In the rows, 128 means zero.
Named turns come first, each shown by rows before and after it. Which turns, in which order, take the first row of each pair that follows to the second? Write the first one first, as in the answered first pair.
k_532:
[131 120 113 144 139 142 101 147 137 122] -> [152 150 125 130 128 134 117 115 147 115]
[143 119 128  99  99  90 148  83 103 133] -> [113  70 111 125 121 104 125 139  87 139]
[143 147 112 123 105 105 109 159 132 107] -> [135 152 123 108  93 104 107 135 121 110]
[109 136 136 130 142 113 139 146 116 146] -> [124 146 135 138 143 113 146 150 130 138]
k_694:
[143 155 129 110 111 118 134 112 135 126] -> [151 143 126 137 132 129 148 117 151 125]
[ 98  99 105 120 126 109 119 203 116 148] -> [ 89  77 112 137 142 121 136 186 123 158]
[ 97  76 148 140 128 147 118 169 119 137] -> [ 99  96 145 115 108 136 101 177 109 132]
k_763:
[114 133 134 113 126 112 170 136 140 143] -> [114 125 129 121 133 115 171 145 141 145]
[186 136  95 166 143 135 100 139 124 108] -> [184 166 109 127 113 120  99  98 109 112]
[ 99 114 132 140 130 108 121 175  94 147] -> [131 130 120 159 137 113 119 192 118 123]
Now pairs of rows:
(two turns a pair)
[106 132 126 111 118 113 112 129 110 120] -> [ 96 108 132 136 138 127 129 113 119 128] -> k_694 k_694
[121 117 120 122 130 129 143 173 127 131] -> [138 156 132  98 108 122 144 134 130 121] -> k_763 k_532
[124 161 109 115 113 122 123  78 130 114] -> [ 99 112  89 147 140 142  97 136 118 115] -> k_532 k_763
[106 118 113 142 134 138  81 155 100 120] -> [154 166 116 137 123 131  93 129 131  94] -> k_763 k_532
[128 153 136  90 112 103 151 109 126 151] -> [119 147 138  92 112 106 141 101 116 153] -> k_694 k_532
[108 107 112 156 166 137 122 149 131 115] -> [107 141 138 114 134 123 129  76 113 121] -> k_532 k_532
[184 152 120 157 161 118 100 103 138  99] -> [118 107 139 135 153 119  87  74  82 139] -> k_532 k_763
[107 100 121 116 112 115 111 144 102 140] -> [147 125 106 136 122 121 108 164 134 109] -> k_763 k_763
[118 106  86 120 136 109 169 176 132 118] -> [120 132 108  89 116  96 191 120 128 127] -> k_532 k_763
[151 139 126 126 129 112 149 130 143 121] -> [113 104 123 126 134 116 127 147 112 137] -> k_532 k_532
[111 161 134  86 111 143  74 110 112 109] -> [153 179 133 113 128 150 102 100 157  89] -> k_694 k_763
[123 114 130 140 140 134 135 130 128 138] -> [139 135 134 129 129 131 136 107 133 131] -> k_763 k_532
[169 120 132 127 118 184 130 100 155  77] -> [162 129 126 108 102 178  98 119 134  72] -> k_532 k_694
[159 172 141 116 103 105 133  96 111 151] -> [149 143 151 144 128 116 159  74 121 162] -> k_694 k_694
[118 113 140 123 142 116 186 126 137 167] -> [109 118 130  94 118 102 153 163 112 167] -> k_694 k_763
[123 115 126 136 131 128 123 104 104 125] -> [127 125 121 127 121 122 107 121 101 118] -> k_763 k_694
[139 136 110  88  84 114 134 175 121 131] -> [100 102 135  91  93 123 157 120 102 164] -> k_694 k_694
[129 164 115 118 107 120  97 171 107 103] -> [108 159 128  99  97 114 104 147  89 122] -> k_532 k_763
[113  98 121 138 135 126 152 161 144 147] -> [ 99 105 140 121 124 126 156 108 129 158] -> k_763 k_694
[121  94 113 147 154 157 106 110 105 112] -> [122 111 118 126 138 151  97  87  96 111] -> k_763 k_694
[160 132 107 156 131 124 191 133 178 136] -> [ 80  76 111 132 121 124 156 148 110 175] -> k_694 k_532
[124 150 145  99 120 120 112 104 121 130] -> [145 137 122 134 147 127 113 161 148 118] -> k_532 k_532
[118 145 140 146 147 159 106  87 159  82] -> [ 95 116 131 154 156 164  91 111 144  90] -> k_532 k_532
[112  98 140 146 153 120 195 148 137 173] -> [146 129 142 144 147 116 205 133 159 156] -> k_532 k_763
[140 124 141 132 154 174 169  82 138 164] -> [109 120 116  88 117 156  96 161  82 163] -> k_694 k_532
[147 160 139  98  94 104 152 146 138 138] -> [124 121 124 120 112 117 138 194 125 145] -> k_532 k_532
[117 128 115 115 142 159  93  67 123 127] -> [153 136  95 143 159 163 104 105 161 108] -> k_532 k_532
[100 102 132 132 125 129 105 155 122 136] -> [137 153 146 110 106 118 130 102 145 126] -> k_532 k_532
[113 137 119  89  89 115 114 154 108 128] -> [147 157 113 102  93 114 128 162 136 110] -> k_532 k_532
[125 149 122  96 139  79 103 177 153 124] -> [ 81 128 147  81 135  79 114 125 124 155] -> k_694 k_694
[160 166 124  89  89  98 142 167 134 126] -> [120 121 116  99  98 107 119 201 107 141] -> k_532 k_532
[141 148 117  90 101  90 155 198 156 152] -> [122 143 124  71  90  84 151 177 138 165] -> k_763 k_532
[138 130 137 129 134 103 200  69 149 131] -> [107  68 114 173 169 127 167 134 133 132] -> k_532 k_763
[133 140 140 114 108 142 133 119 138 122] -> [116 111 131 129 122 147 132 149 130 135] -> k_763 k_532
[115 128 148 122 125 160  83  78  96 114] -> [129 110 140 164 157 175 105  88 128 108] -> k_694 k_694
[130 144 149  82 112  98 180 112 132 167] -> [141 153 139  80 107  92 175 137 139 161] -> k_694 k_763
[118 130 123 124 156 120 141 128 129  79] -> [115 133 129 121 151 117 145 113 128  82] -> k_763 k_694
[141 110 120 161 156 141 117 182 155 116] -> [152 152 160 128 132 128 157  75 158 124] -> k_532 k_694
[101 111 113 106 110  91 181 193 135 167] -> [129 137 117 110 109  87 207 168 164 157] -> k_694 k_532
[110 122 136  99 118 111 196  77 149 160] -> [110 132  99  73  94  95 121 183 118 142] -> k_532 k_694
[138 125 122 123 128 163 101 151 112 122] -> [141 141 131 107 116 157 101 135 105 121] -> k_763 k_763
[113 117 108 127 128 129  99 168 113 124] -> [134 161 129  96 104 114 115 108 120 119] -> k_532 k_532
[112 146 144  73  92  89 163 129 113 159] -> [130 162 146  79  93  91 169 106 126 147] -> k_694 k_532
[ 91  68 154 158 137 134 130 153 128 135] -> [129 131 177 123 106 117 157  74 147 123] -> k_532 k_532
[127 123 128 134 116 149  85 158 111 137] -> [155 161 139 113  98 135 104 127 126 131] -> k_532 k_763
[109  97 117 179 157 140 139 142 157 103] -> [109 148 145 118 109 121 126  61 131  99] -> k_763 k_532
[114 135 142 101 108 124 131 111  97 143] -> [123 107 119 154 146 143 130 163 120 131] -> k_763 k_763
[137 132 133 136 136 123 150 122 139 135] -> [117 120 136 124 129 118 141 126 119 147] -> k_694 k_763
[164 152 100 139 121 111 121 163 145 135] -> [121 141 114 106  98 102 103 136 101 158] -> k_763 k_532
[132 129 120 148 135 146  93 141 133  94] -> [132 122 132 159 144 151 117 104 145 103] -> k_763 k_694
[113 109 133 144 142 142 116 105 126 118] -> [125 125 119 131 126 134  91 142 122 107] -> k_694 k_532
[148 146 130 128 137 127 131 142 151 112] -> [120 119 144 138 150 135 144 111 140 131] -> k_694 k_763
[145 140 119 115 105 112 147 176 149 141] -> [125 117 141 133 125 123 180 123 152 158] -> k_694 k_532
[ 99 157 139 109  93 124  84 161  89 119] -> [154 185 155 148 122 134 148 100 159 101] -> k_694 k_532
[109 128 170 118 115 124 163  31 137 148] -> [ 90 139 140  71  76 106  72 124  81 133] -> k_694 k_532
[105  94 113 138 135 137  99 169  99 132] -> [173 168 121 124 114 126 116 120 141  96] -> k_763 k_532
[124 135 151 113 101 132 106 149  66 162] -> [175 161 131 133 109 132 112 184 106 133] -> k_532 k_763
[126 154 152  98 102 136 148  62 115 134] -> [100  80 128 165 157 164 149 135 123 143] -> k_763 k_763
[172 174 110 130 119 153  49 134 132  66] -> [162 126 119 190 171 183  90 108 156  78] -> k_532 k_694
[ 97 136 147 122  77 122 149 105  82 148] -> [121 105 118 190 129 147 146 174 119 122] -> k_763 k_763
[123 134 127 119 117 116  80 129 118 112] -> [134 128 117 139 131 121  87 154 134 107] -> k_763 k_532
[125 116 136 129 128 132 157 109 131 135] -> [124 134 131 100 104 118 133 123 115 131] -> k_763 k_694
[124 168 137 128 107 147  58  81 114  86] -> [110 140 122 144 122 158  41 127 104  88] -> k_532 k_763
[124 118 133 143 145 121 153 101 150 127] -> [146 142 118 135 138 115 136 134 158 106] -> k_694 k_694
[111  80 113 164 164 142 137 175 146 138] -> [ 94  77 110 146 150 140 112 181 124 139] -> k_694 k_763
[169 155 136 117 113 113 165 109 173 117] -> [ 98  94 148 114 120 116 171 102 130 166] -> k_763 k_763
[154 137 135 102 127 111  73 122 105  75] -> [167 112 124 150 164 126  99 152 139  75] -> k_763 k_694
[ 68  85 145 137 149 135 149  80 107 156] -> [157 130 112 185 171 146 141 125 175  89] -> k_763 k_763
[143 161 148 116 116  93 163 130 159 149] -> [142 151 126 123 120  95 133 183 153 135] -> k_532 k_694
[ 99 114 133 146 148 138 138 111 106 123] -> [123 146 114 128 128 125 114 159 107 103] -> k_694 k_532
[148 147 120 116 123  93 127 180 122 121] -> [119 138 132  96 110  91 118 155  94 134] -> k_532 k_532
[108 130 143  85 114 102 184 127 119 148] -> [108 119 121  99 124 106 160 187 120 139] -> k_532 k_694
[144 121 143 161 139 160  91  90 131  81] -> [132 107 142 163 140 161  84  94 121  86] -> k_532 k_532
[100  60 141 165 171 163 136 119 123 149] -> [110 133 165  79 106 127 125  64  94 151] -> k_532 k_694
[104 152 139  91 105 112 127 136 118 116] -> [122 160 146 108 121 121 151  97 144 114] -> k_694 k_532
[122 117  98 134 117 147  51 193 100 100] -> [183 143 119 185 156 161 144 115 183  89] -> k_694 k_532
[113 117 142 149 148 176 140  69 153 120] -> [121 117 130 162 158 181 129  93 161 107] -> k_532 k_763
[143 105 134 169 139 158  78 117 132 111] -> [142 124 151 141 120 150  88  71 125 122] -> k_532 k_694
[136  87 107 190 168 155 135 178 155 120] -> [141 155 159 110 110 123 174  45 140 140] -> k_532 k_763
[121  96 148 140 149 133 178 109 148 161] -> [ 96 103 137  90 112 112 132 153 104 169] -> k_694 k_763
[116 119 139 122 130 142 113 109 111 138] -> [144 147 130 117 121 133 103 131 125 120] -> k_694 k_532
[ 85  85 132 137 130 136 106 146  95 147] -> [167 159 115 132 116 119 116 171 147 101] -> k_694 k_532
[143 143 138 130 140 140 120  65 136 114] -> [116 138 140 105 122 128 108  70 107 132] -> k_694 k_763
[150  97 140 158 154 131 119 115 143 128] -> [133  98 151 139 141 128 114  91 126 136] -> k_532 k_532
[123 142 115 119  92 124 114 171 136 118] -> [106 137 122 110  89 122 115 160 122 130] -> k_763 k_763
[115 120 109 106 119 112 114 195 109 139] -> [143 150 110  98 109 108 110 187 122 122] -> k_763 k_763
[122 115 154 147 104 154 110  46 118 117] -> [159 114 135 188 133 164 119  88 156  94] -> k_694 k_694
[138  93 119 166 164 142 165 172 152 134] -> [152 146 107 107 113 114 118 203 129 116] -> k_694 k_694
[ 88  64 125 167 165 154 124 150 115 159] -> [ 77  93 153 126 134 147 113  74  87 160] -> k_763 k_694
[136 126 128 111 121 122  59 131  99 140] -> [172 132 113 140 141 128  77 162 139 123] -> k_763 k_532
[ 71  79 151 149 150 146 128  94 119 164] -> [167 143 126 179 160 151 118 118 183  93] -> k_763 k_763
[132 122 116 166 135 119 131 110 135 118] -> [130 138 123 145 120 110 130  91 126 121] -> k_763 k_763
[145 139 120 122 117 114 148 159 161 124] -> [104 126 133  95 100 109 135 137 122 143] -> k_763 k_532
[127 151 135 142 145 115 163 110 149 129] -> [108 138 139 138 143 118 164 106 138 141] -> k_763 k_763
[164 172  80 139  87 121 138 149 159 112] -> [132 122 103 177 124 148 181  85 163 144] -> k_694 k_763
[ 93  88 136 143 143 139 123 116 118 143] -> [ 92 111 139 115 120 131 102 107 100 137] -> k_763 k_694
[118 129  87 140 147 113 113 163 147 108] -> [111 160 107  98 113 100 105 112 126 111] -> k_763 k_532
[116 135 166 103 135 121 176 109 125 159] -> [144 133 152 134 159 130 185 139 154 140] -> k_694 k_694
[144 162 121 111 107 121 200 177 133 136] -> [122 161 136  91  95 118 196 150 112 153] -> k_694 k_694
[115 140 141  99 103 107 138  97 119 146] -> [143 160 131  99 101 102 142 122 137 131] -> k_694 k_763
[140 120 142 129 130 110 220 117 160 182] -> [130 154 142  72  86  88 181 123 120 183] -> k_763 k_694
[135  88 127 175 149 138 128 156 111 153] -> [144 136 156 125 109 116 152  77 107 159] -> k_532 k_694
[108 100 134 141 127 127 102 117  92 150] -> [158 128 119 167 135 135  95 138 129 108] -> k_763 k_763
[113 138 124  82 105 115 106 148  94 131] -> [157 165 116 101 112 113 125 159 136 110] -> k_532 k_532
[138 188 112 145 111 147 102 163 155 104] -> [138 167 124 177 140 164 131 130 175 108] -> k_532 k_694
[ 90  98 131 132 128 152  68 103  83 127] -> [147 125 112 161 144 161  62 133 126  86] -> k_763 k_763
[123 116 138 104  98  92 142 118  94 148] -> [157 146 135 104  93  88 145 117 117 128] -> k_694 k_532
[141 149 122 147 128 141  84  81 121 109] -> [116 108 110 167 146 147  78 125 109 122] -> k_763 k_532
[135 100 120 160 172 128 135 154 143 127] -> [137 152 146 102 124 112 124  75 121 125] -> k_763 k_532
[115 122 129 106  81 102  97 137 108 140] -> [124  92 111 156 117 118 109 176 133 135] -> k_763 k_694
[140 128 109 174 151 135 126 134 139 109] -> [111 105 111 168 150 135 120 140 119 126] -> k_694 k_532
[ 90  99 103 121 129 131  85 158  73 142] -> [171 191 123 100 107 113 132  88 130 111] -> k_532 k_532
[128 147 132 110 155 125 179  69 153 150] -> [106  91 106 156 189 149 150 138 144 146] -> k_532 k_763
[137 118  96 159 153 153 129 136 166 126] -> [ 92  92 109 142 147 155 117 118 129 149] -> k_694 k_763
[128 100 142 142 142 121 132 119 146 144] -> [114 104 139 119 122 112 108 140 122 147] -> k_694 k_763
[157 140 106 150 137 146 106 161 143  99] -> [126 103 125 170 159 158 139 118 143 127] -> k_694 k_532
[136 147 134 122 133 128 139 104 126 127] -> [140 145 132 130 139 132 142 108 134 126] -> k_694 k_694
[142 176 114 107 105  98 146 174 147 146] -> [ 87 131 123 104 109 103 138 162 110 179] -> k_532 k_763
[100 139 121  98  97 113 137  94 108 143] -> [127 163 112  94  90 110 128 102 123 124] -> k_694 k_532
[113 124 147 101 124 121 133 115 120 130] -> [132 121 128 127 141 127 124 159 140 111] -> k_532 k_763
[122 102 144 142 150 118 194 111 140 166] -> [168 139 115 141 143 110 172 174 163 131] -> k_694 k_694
[124 121 113 134 143 112 140 165 147 146] -> [106 131 133 102 121 104 137 117 122 160] -> k_532 k_532
[133 114 119 127 144 139 150 142 111 144] -> [134 120 115 121 138 136 139 151 107 141] -> k_694 k_763
[116 103 144 158 128 113 125 122 112 154] -> [127 126 130 139 111 104 102 151 108 140] -> k_694 k_763
[ 67  94 156 143 163 153 131  47 126 150] -> [145 136 136 177 180 154 165  78 192 112] -> k_532 k_532
[150 112 108 152 148 139 112 153 138 101] -> [114 115 134 111 118 134 101  90  97 122] -> k_532 k_532
[110 138 132  92 117 103 175 130 128 178] -> [108 134 119  92 113 102 155 170 122 172] -> k_763 k_694
[ 67  86 131 100 104 132  66 132  40 160] -> [ 84  63 108 152 138 151  59 182  64 140] -> k_763 k_694
[134 134 120 111 138 111 160 118 109 130] -> [135 131 108 111 139 112 142 151 104 126] -> k_532 k_694
[100 111 121 125 121 145 141 116 108 129] -> [103 119 116 116 111 142 125 131 102 122] -> k_763 k_694
[ 90 113 144  93 129 130 105  73  91 147] -> [123  89 131 166 185 157 139  99 146 131] -> k_694 k_694
[ 91 115 140 132 152 150  91  76  69 146] -> [149 129 112 183 183 165  85 127 118 102] -> k_763 k_763
[128 102 153 138 151 139 165  72 140 139] -> [131 149 144  73  96 109 113  99 103 124] -> k_763 k_694
[143 178 149  72  84  98 137  83 133 128] -> [142 112 100 148 141 120 121 222 155 117] -> k_532 k_532
[154 133 122 129 116 118 128 156 120 119] -> [156 123 129 148 132 129 150 131 136 123] -> k_532 k_694
[179 147 112 152 155 145 124 166 182  68] -> [ 91  62 139 168 181 165 147 116 141 128] -> k_694 k_532
[ 88  77 138 154 147 149 115 135 117 129] -> [ 93 118 163 111 116 132 132  77 111 136] -> k_532 k_694
[140 133 130 117 112 125 101  92 124 110] -> [109  90 124 139 130 134 102 111 113 128] -> k_763 k_763
[124 104 156 156 151 152  98  34 111 106] -> [140 150 137 108 106 128  43  90  89  83] -> k_763 k_694
[139 113 111 139  99 149 137 129 154 115] -> [114  98 115 128  91 149 125 118 131 128] -> k_532 k_532
[119 157 148  95  97 101 151 102 110 140] -> [120 125 150 144 136 121 184  91 137 147] -> k_694 k_694
[161 148 109 130 134 149  95 136 139  81] -> [104 123 134  97 119 144  94  90  93 122] -> k_532 k_763
[ 88  99 111 128 119 131  54 191  69 145] -> [175 212 141  89  81 104 110  87 125 115] -> k_532 k_532
[ 94 139 136 114 134 147 146 104 161 141] -> [102 131 128 133 148 152 144 125 173 134] -> k_763 k_763
[165 165 121 148 145 135 162 138 175 100] -> [148 193 129  88  97 111 129 129 134 107] -> k_694 k_694
[137 131 144 145 114 132 117  95 128 102] -> [122 109 138 156 125 138 104 119 120 103] -> k_532 k_763
[110 106 104 141 135 145  97 139 115 127] -> [112 116 126 139 134 146 130  80 128 139] -> k_532 k_694
[126 104 131 143 136 136 166 122 144 147] -> [118 103 136 137 130 134 164 109 134 151] -> k_532 k_532
[112 102 124 124 118 117  99 162 119 138] -> [155 149 131 109 100 104 123 134 146 124] -> k_532 k_763
[159 151 115 122 125 129 121 131 110 144] -> [150 135 110 128 130 130 113 145 103 149] -> k_532 k_532
[123 110 158 164 150 168  87 127 128 108] -> [123 126 171 146 136 162  86  91 121 111] -> k_763 k_694
[131 123 108 112 118 122 130 124 129 135] -> [134 123 109 114 122 124 136 115 136 135] -> k_694 k_532
[122 110  95 115 117  87 163 191 129 142] -> [104  82 113 137 138 102 193 139 134 160] -> k_763 k_694
[137  78 127 167 127 148 105 139 116 141] -> [152  99 117 154 113 138  90 162 118 126] -> k_694 k_694
[140 140 130 150 137 132 149 103 140 125] -> [152 159 121 139 122 124 137 121 140 114] -> k_694 k_694
[146 149 126  98 117  86 180 147 146 152] -> [111 118 127  99 120  91 175 153 123 171] -> k_763 k_532
[126 136 121 131 132 114 144 154 121 145] -> [136 149 123 128 125 110 141 148 123 140] -> k_763 k_763
[147 127 154 146 155 131 177  68 157 149] -> [193 164 127 142 147 121 155 130 179 113] -> k_694 k_694
[103 118 142 110 114  93 176 148 129 124] -> [111 112 135 125 127  99 175 166 142 117] -> k_532 k_763
[ 88  96 126 150 141 145 125  74 108 167] -> [138 156  92 114 102 119  69 166 108 124] -> k_694 k_532
[147 173 151 124  61 130 166  89 148 133] -> [137 141 106 144  75 136 104 206 132 117] -> k_532 k_694
[140 126 115 133 135 128 109 163 128 126] -> [130 111 128 151 152 141 139 118 140 137] -> k_763 k_694
[156 124 107 151 121 117 129 198 150 128] -> [136  91 125 182 150 140 154 152 155 142] -> k_694 k_763
[120 108 113 139 141 124 155 174 137 157] -> [132 142 137 110 120 113 177 110 141 156] -> k_532 k_694
[124 132 142 116 122 153  93  64 108 119] -> [140 156 135  95 107 140  83  87 111 109] -> k_694 k_763
[130 139  90  97 114 112 132 207 135 149] -> [155 127  96 153 157 138 172 173 181 138] -> k_694 k_763
[127 136 129 129 126 139  65  85 101 100] -> [148 148 129 143 134 144  77  83 123  88] -> k_694 k_532
[129 127 134 151 120 119 202 142 150 133] -> [ 88 104 132 127 106 112 166 167 107 151] -> k_694 k_532
[143 154 125 129 144 124 188  78 150 169] -> [144 187 112  76 100 100 143 118 120 159] -> k_763 k_694
[120 116  99 105  91 100 176 189 148 151] -> [125 117 115 118 102 105 209 144 166 158] -> k_694 k_532
[ 73 121 122  86  95 112 117 197 115 151] -> [ 80  85 138 147 147 135 190 147 163 167] -> k_532 k_694
[ 97 118 165 145 167 167 159  83 121 163] -> [110 152 126  96 122 141  79 188  87 137] -> k_694 k_532
[151 157 141 134 134  94 143 110 148 136] -> [102 101 137 150 152 108 122 134 116 157] -> k_532 k_763
[126 138 134 117 121 127 140 120 123 137] -> [123 139 133 113 121 126 132 123 119 134] -> k_694 k_532
[160 163 130 113 109 106 179 125 165 140] -> [120 125 144 118 120 112 195 106 147 167] -> k_694 k_763
[141 185 152  66  94  77 134 139 116 128] -> [112 109 126 121 139  95 142 225 121 146] -> k_763 k_532
[112 145 140  87  95  99 134 102 109 138] -> [151 170 127  98 102  97 144 121 142 117] -> k_694 k_763
[119  83 136 132 162 102 144 176 151 128] -> [132 122 164  93 136  87 169  99 152 132] -> k_532 k_694
[118 150 127  66 120 106 148 110 113 160] -> [116 116 132 115 161 126 182 100 141 168] -> k_694 k_694
[150 164 145 117 129 116 179 134 153 156] -> [100 123 147 111 131 119 163 141 115 183] -> k_763 k_532
[125  93 133 176 162 156 143  74 147 128] -> [177 147 100 162 141 139 108 149 166  88] -> k_694 k_694
